(in the rows, 128 means zero)
One turn sends every row of this set to another row. A few are shown first. Where does it send the rows asked after them?
j_233: [175 159 136 149 114 120 142 132 161  82 124 137 154 142 127 137 139  96
 113 122 130 124 190 118 150 131 121 113 146 123 142  94  96 141 111 162
 134 135 107 103 118 119 149 150 142 124 149 146 116 126 139 139 115 129
 125 114 100 171 151  85]
j_373: [155 126 140  91 142 134 158 141 104 167 116 147 139 131 114 123 133 161
 106  93 126 148 123 123 143 109 132  83 140 126 146  93  92 128 110 124
 125 132 146 141  98 142 165  91  93 117 143 150  75 144 155 103 100 180
 132 115 108 102 111 146]
j_144: [160 121 132 124 114 128 135 124 127 108 126 104 124 156 140  70 162 130
 128 160 135 136 140 127 142  98 145 104 156 121 117 131  97 118 109 153
  77 124 118 147 101 133 158  70 116 139  63 141 122 129 134 146 122 158
 126 113 126 112 134  98]
j_829: [110 123 128 105 122 160 145 149 127 130 119 140 113 173 112 103 175 134
 144 136 102 156 152 130 111  67 116 100 158 134 123 137  75 128 146 138
 151 102 133 127 110 133 136 134  92 106 156 155  89 109 129  98 118 168
 128 142 116 114 130 170]
j_523: [147 119 123  80 125 138 152 142 124 147 116 133 154 109 125 128 138 149
 122 116  99 154 146 150 120 135 128  80 173 136 129 112  89 124 114 114
 127 136 146 143  82 145 153  96 109 118 154 153  91 120 137 105 104 148
  89 143 101 131 103 177]
j_145: [121 111 139 134 124 122 180 128 147 103 124 180 123 110 131 140 144 157
 127 140 101 176 128 140 125 127 112  87 146 120 155 147  99 139  98  82
 133 127 126 165 113 140 177 156 126 143 119  80 123 122 125 153 118 167
  97 113 132 144  94 136]
j_212: [159 110 132 117 124 102 183 129 150  98 101 126 115 103 123 111 117 156
 134 131 101 143 111 113 128 125 132  91 114  98 197  97  95 133 104  95
 122 108 118 136 120 129 180 141 133 136 127 118  88 115 127 134 101 182
  87  65 126 124 138 118]
j_998: [121  89 126 105 120 117 119  96 135 137 103 137 133 128 116 108 133 117
 130 168 104 113 143 116 130 138 141  75 165  84 140 107  76 125 139 143
 151 102 144 125 105 132 152 149 153 112 119 149 126 111 123 153  90 169
  95  59 117 139 129 130]
j_768: [157 116 140 110 101 119 121  94 163  60 113 126 126 127 123  94 102 151
 138 153 129 142 126 105 147 107 118  93 153 135 135  99 120 125 109 102
  76 138 115 161 132 119 172 110 115  99 130 140  92  93 154 150 104 153
  96 128 164 130 140 153]
j_395: [156 153 140 152 111 123 133 146 146 118 138 148 116 145 122 151 123 161
 109 147 135 119 173 119 154 117 140 107 148 147 144 116 116 153  90 162
 109  91 137 106 134 140 169 157 130 110 145 131 142 111 134 139 134 119
 151 127  77 126 120  79]
j_131: [162 157 147 135 120 125 123 131 169  86 126 158 119 134 125 138 120 122
 113 127 132 140 155 154 162 107 138  99 170 136 153 135 118 141 100 145
 125 129 122  96 132 115 157 150 157 132 176 119 169  98 147 142  99 159
 142 131 113 125 119  85]
j_251: [132 157 124 124 128 132 155 138 106 115 151  86 131 140 128 145 140 136
 135 131 108 144 135 133 141  97 133  83 149 130 159 114  91 115 129  91
 128 106 125 122 116 127 165 115 107 150 185 135  89 130 129 128 101 138
  90 113 143  99 145 210]
j_279: [123 117 103 117 152 132 139 123 161 100 139 136 125 108 137  99 163 160
 120 133 146 143 162 145 143  92 174 109 140 169 131  59  80 106 135 136
 155 103 110 138 127 135 152 115 135 114 137 115 124 142 140  85 125 185
 118 104 112 146 101 121]
j_856: [109 157 155 151 140 140 131  97 113  89 137 152  84 152 120 112 149 167
 120 153 133 126 137  94 109  87 127 110 145 122 112 142 112 130  96 120
 105 141 109 156 146 124 145 113 134 119 121 147 114 106 125 169 158 149
 139 105 128 136 161 155]
j_619: [134 128 173 149 122 109 131 125 132 110 137 132 121 150 122 134 138 122
 133 159  87 167 151 111  99 131 103 101 159 119 136 133  90 149 119 110
 172  74 124 135 121 146 167 152 132 129 137 143 117 118 106 196 112 146
 120 101 157 147 140 167]
j_9: [163 147 143 151 106 138 128 137 164  65 129 141 112 132 141 151 141 135
 112 138 124 132 178 106 158  94  97  94 144 125 158 117  77 151 115 127
 101 120 123  82 131 144 165 161 146 108 166 141 133  96 132 134 106 151
 142 125 110 186 104 103]
j_179: [140 103 164 134 139 144 112  92 157  90 113 145 129 138 121  70 146 134
 113 159 142 130 137 109 119 118 130 108 185 132 124 125 118  98 139 127
 103 127 133 152 115 117 148  90 124 116  95 150 118  91 132 155 123 151
 141 123  98 124 131 133]
j_322: [129 131 111 151  88 118 132 117 133  73 123  91  96 139 139 113 143 140
 156 172 114 118 140  95 116  90 125  92 135 125 110 126 108 157 104 133
  93 141 104 147 131 111 147 103 144 138 110 161  84 119 139 155 145 146
 111 122 126 129 163 146]
j_674: [123 138 112 110 115 151 154 149 101 130 106 115 107 161 105 119 163 106
 127 137 107 130 142 130 121  84 139  68 139  93 132 125  68 129 153 126
 123  93 164 122  95 113 141 116 103 122 156 166  80 132 127 116 119 170
 152 109 105 107 136 164]
j_529: [147 190 124 131 108 139 144 142 140  76 147 147 118 150 130 136 104 120
 137 132 114 139 138 123 131 110 124 113 137 126 165 124  91 153  97 162
  92  97 124 129 120 107 151 158 129 112 170 117 122 129 136 139 111 136
 143 107 103 143 125  55]
j_992: [166 149 127 156 121 123 133 122 158  97 163 139 134 136 148 124 137 110
 132 135 125 134 137 117 176 111 129  87 133 126 146 112 101 143 118 146
  94 105 141  93 117 119 190 156 121 126 152 133 138 118 151 108  97 111
 110  96  98 155 143  71]
j_120: [107 117  90 110 141 125 151 123 116 101 132 121 127 120 142 128 148 133
 109 157 150 139 151 160 149 112 187  84 143 128 130  86 114 113 146 116
 137  86 124 153 124 116 161  96 138 115 150 116 124 144 157 119 122 157
 130  95  80 147  79 111]
j_820: [176 143 140 113 132 121 152 162 137  62 143 117 101 130 109 133 163 150
 113 122 140 158  98 126 136 122 161  93 126 126 122 101 124 133 120  76
 136  53 111 134 128 121 172 124 111 103 170 120 113 124 167 132 122 185
 141 116 143 137 110 129]
j_186: [ 82  99 123 102 132 126 141 140 129 162 121 168 119 140 137 106 147 134
 134 143 112 146 137 122 153 111 131  97 143 120 137 128  87 142 122 174
 142 121 126 137 119 143 155 154 128 113  80  95 138 130 137 147  94 182
 120 113 136 123 126 113]
j_95: [147 158 152 113 114 122 151  97 118  90 130 155 115 138 127 110 139 146
 118 148 128 139 122 128 164 112 142  94 139 121 124 129 109 124  81 105
  46 144 143 182 120 127 173 104 125 100 113 118 123 119 144 150 130 155
 128 113 178 130 131 139]
j_815: [115 153 147 133 127 122 154 135 124 128 155 135 120 148 135 132 168 142
 133 122  96 134 123 124 147 102 121 100 142 152 168 122 104 124 120  95
 136 127 144 150 128 119 156 128 130 131 179 125  79 137 151  99 115 161
 128 135 135  72 135 195]
j_326: [ 95 157 127 107 135 131 115 140 104 113 148  80 115 129 129 143 128 138
 139 159 139 154 140 123 156 113 138 122 140 144  93 113  97 148 123 138
 155  59 130 141 124 115 140 122 125 115 153 153 103 131 140 120 110 154
 141 123 135 200 137 133]
j_451: [158 146 140 122 108 131 164 146 140  48 145 122 111  93 144 114 178 134
 143 124 118 163 113 146 140 126 161 104 133 152 118  91 113 125 122  88
 136  70 145 153 103 125 146 151 112 125 156 115 100 118 146 105 118 165
 126 145 136 170 130 139]
j_733: [117 129 157 143 112  89 163 169 130 129 131 118  97 132 143 114 150 110
 146 149  78 143 121  97 123 125 121 115 110 130 164 116 100 167 114 139
 126  84 144 135 125 128 166 149 151 122 110 132  92 128 125 164 117 165
 150 118 148 110 173 134]
j_362: [113 150 135 115 143 116 106 148 151 117 144 107 113 124 115 145 156 142
 115 156 123 123 127 109 141 128 142 115 132 154  94 106  75 150 124 133
 147  79 132 135 130 104 138 120 170  98 165 159  98 134 150 105 135 197
 173 123 143 157 130 138]

j_768 goes to j_179
j_212 goes to j_998
j_251 goes to j_523
And these:
j_395 goes to j_529
j_820 goes to j_120

